Look-ups in named tables: a row name and a column name give one cell, copied from the table.

Table Bek
cols = Zos, Noru, Guzev, Mup, Molo
Venupa: [161, 134, 238, 126, 117]
Toleto: [118, 166, 171, 130, 185]
Robuta: [138, 149, 203, 155, 194]
Lazetak: [202, 135, 112, 199, 125]
Fet: [120, 165, 205, 136, 196]
Gunivo: [116, 175, 153, 125, 170]
Merilel: [220, 138, 45, 234, 148]
Kagin: [148, 170, 138, 150, 127]
Mas: [106, 157, 176, 124, 235]
Lefenuf: [159, 144, 195, 134, 127]
Zuner: [172, 113, 235, 129, 140]
Voranog: [174, 125, 174, 148, 153]
Bip: [161, 158, 104, 172, 156]

Bip, Noru: 158
Venupa, Mup: 126
Gunivo, Molo: 170
Robuta, Guzev: 203
Bip, Zos: 161
Fet, Zos: 120
Merilel, Molo: 148
Bip, Molo: 156
Merilel, Noru: 138
Lefenuf, Mup: 134
Robuta, Noru: 149
Fet, Molo: 196
Voranog, Mup: 148
Kagin, Noru: 170

Gatezo =
|  | Nuna | Ral | Gif | Rozak | Teg | Boz | Kuvat | Seb | Puvonu |
|---|---|---|---|---|---|---|---|---|---|
| Tavilam | -18 | -24 | -22 | 48 | 8 | -23 | 34 | -77 | -15 |
| Turadu | 40 | -19 | -4 | -12 | -11 | -21 | -9 | -89 | 11 |
| Vug | 36 | -22 | -5 | -27 | -20 | -23 | -23 | -63 | 8 |
| Dibed | -35 | -8 | -27 | -42 | -25 | -18 | -28 | -33 | -20 |
| Situmez | 32 | -24 | -6 | -30 | -21 | -25 | -25 | -58 | 5 |
| Potubin | -6 | -23 | -18 | 45 | 6 | -22 | 33 | -80 | -10 |
| Kup | -36 | -9 | -27 | -45 | -26 | -18 | -31 | -30 | -21 |
| Filife | 42 | -18 | -3 | -32 | -20 | -21 | -24 | -72 | 13 |
| Zakib | -24 | -25 | -25 | 54 | 11 | -24 | 37 | -77 | -20 |
| Salituv | -36 | -9 | -27 | -42 | -25 | -18 | -29 | -31 | -21 |

Potubin, Boz => -22
Salituv, Nuna => -36
Salituv, Kuvat => -29
Tavilam, Ral => -24
Tavilam, Rozak => 48
Tavilam, Kuvat => 34
Tavilam, Nuna => -18
Vug, Nuna => 36
Zakib, Puvonu => -20
Salituv, Puvonu => -21
Tavilam, Seb => -77
Dibed, Seb => -33
Kup, Puvonu => -21
Filife, Teg => -20
Salituv, Boz => -18
Which row has the largest Nuna? Filife

Mapa =
,Doros,Kez,Ripof
Mos,52,84,98
Gopip,208,91,162
Ludut,101,114,69
Vil,145,106,111

Mos, Ripof => 98
Mos, Doros => 52
Ludut, Doros => 101
Vil, Doros => 145
Ludut, Kez => 114
Gopip, Ripof => 162
Mos, Kez => 84
Vil, Ripof => 111
Gopip, Doros => 208
Gopip, Kez => 91
Vil, Kez => 106
Ludut, Ripof => 69

Sofumet.tsv
	Rotu	Mopunus	Tak	Vel	Lamamu
Ril	45441	47249	30783	68445	41053
Kevit	48632	48641	48542	48736	48588
Fofun	46275	46193	48781	45577	48458
Nal	51797	52149	38832	54413	40067
Tozesok	46759	46826	46912	47745	47348
Nitiki	49379	49558	47223	51525	48186
Tazog	43166	45368	23288	70807	35642
Zif	40948	43694	18433	75840	34011
Dukoz	41011	43012	23665	66273	34950
Sukes	45150	45036	46752	43825	46156
Zufa	46045	46061	46205	46298	46316
Desoko	49271	49207	43306	47262	42453

Dukoz, Tak -> 23665
Nal, Lamamu -> 40067
Tozesok, Vel -> 47745
Nal, Tak -> 38832
Kevit, Vel -> 48736
Desoko, Tak -> 43306
Kevit, Rotu -> 48632
Ril, Mopunus -> 47249
Fofun, Rotu -> 46275
Dukoz, Lamamu -> 34950
Dukoz, Rotu -> 41011
Tozesok, Lamamu -> 47348
Tazog, Rotu -> 43166
Sukes, Vel -> 43825
Kevit, Tak -> 48542
Nitiki, Rotu -> 49379
Zufa, Vel -> 46298
Tazog, Mopunus -> 45368
Nitiki, Mopunus -> 49558
Fofun, Vel -> 45577
Row with the largest Vel: Zif

Gopa
|  | Tegib | Gef | Naf |
|---|---|---|---|
| Munaret | 96 | 152 | 123 |
| Bir | 142 | 98 | 29 |
| Toso | 91 | 116 | 122 |
| Nali | 83 | 126 | 50 |
| Fis | 173 | 179 | 206 |
| Gigol | 82 | 131 | 83 |
| Nufa | 221 | 98 | 177 |

What is the Gef of Nali in Gopa?
126
What is the Tegib of Nali in Gopa?
83
What is the Naf of Toso in Gopa?
122
What is the Naf of Fis in Gopa?
206
What is the Naf of Munaret in Gopa?
123
What is the Naf of Nufa in Gopa?
177
What is the Naf of Nali in Gopa?
50
What is the Naf of Bir in Gopa?
29
What is the Tegib of Bir in Gopa?
142
What is the Tegib of Gigol in Gopa?
82
What is the Gef of Fis in Gopa?
179
What is the Gef of Gigol in Gopa?
131
Which row has the largest Gef? Fis

Table Gam
|  | Nipi | Naz | Sanuna | Bam |
|---|---|---|---|---|
| Kat | -199 | -410 | -178 | -238 |
| Zisuno | -167 | -471 | -268 | -393 |
| Zab | -131 | 123 | 659 | -338 |
| Duri | -293 | -199 | -161 | -376 |
| Pibuto | -352 | -103 | -390 | -174 |
| Kizukef | -24 | -321 | -235 | -336 |
| Bof | -553 | -309 | 821 | -307 |
| Sagez | 41 | -177 | -330 | -323 |
| Zasu | -370 | -387 | -216 | -209 |
| Para | 242 | -207 | -425 | -92 |
| Sekilo | 141 | -822 | -217 | -402 |

What is the Naz of Duri in Gam? -199
What is the Bam of Sagez in Gam? -323
What is the Naz of Bof in Gam? -309
What is the Naz of Zasu in Gam? -387
What is the Nipi of Bof in Gam? -553
What is the Sanuna of Duri in Gam? -161
What is the Nipi of Kizukef in Gam? -24
What is the Sanuna of Kat in Gam? -178
What is the Bam of Kizukef in Gam? -336
What is the Naz of Kat in Gam? -410
What is the Bam of Para in Gam? -92
What is the Naz of Zisuno in Gam? -471
Which row has the largest Nipi? Para

Table Fisi
	Piv	Gaf	Tad
Neripud	9348	12332	13921
Das	43609	32496	15518
Rurag	78905	52017	43176
Monugut	44796	14641	51317
Saf	7469	27990	37301
Bal	73381	27275	35616
Fusazub	40961	37915	16554
Gidap	49954	46914	45595
Dadof	36774	67600	47864
Vus	36552	13119	38522
Basa	53010	33375	35753
Gam	5426	23620	39044
Bon	72700	37295	17205
Folun	7480	40360	36981

Rurag, Piv -> 78905
Dadof, Piv -> 36774
Gidap, Gaf -> 46914
Rurag, Tad -> 43176
Neripud, Gaf -> 12332
Neripud, Piv -> 9348
Vus, Gaf -> 13119
Monugut, Gaf -> 14641
Gam, Gaf -> 23620
Basa, Tad -> 35753
Row with the largest Piv: Rurag

Bet =
fields: Mela, Medob, Rokuze, Tir, Nik, Penu, Sotam, Zukof
Sidef: [5, 6, 190, 59, 213, 87, 5, 115]
Fizi: [183, 182, 105, 153, 92, 154, 183, 127]
Gal: [125, 125, 131, 124, 130, 130, 125, 125]

Gal, Penu -> 130
Sidef, Mela -> 5
Gal, Sotam -> 125
Sidef, Nik -> 213
Gal, Tir -> 124
Fizi, Tir -> 153
Fizi, Nik -> 92
Fizi, Zukof -> 127
Fizi, Medob -> 182
Sidef, Tir -> 59
Gal, Zukof -> 125
Gal, Mela -> 125

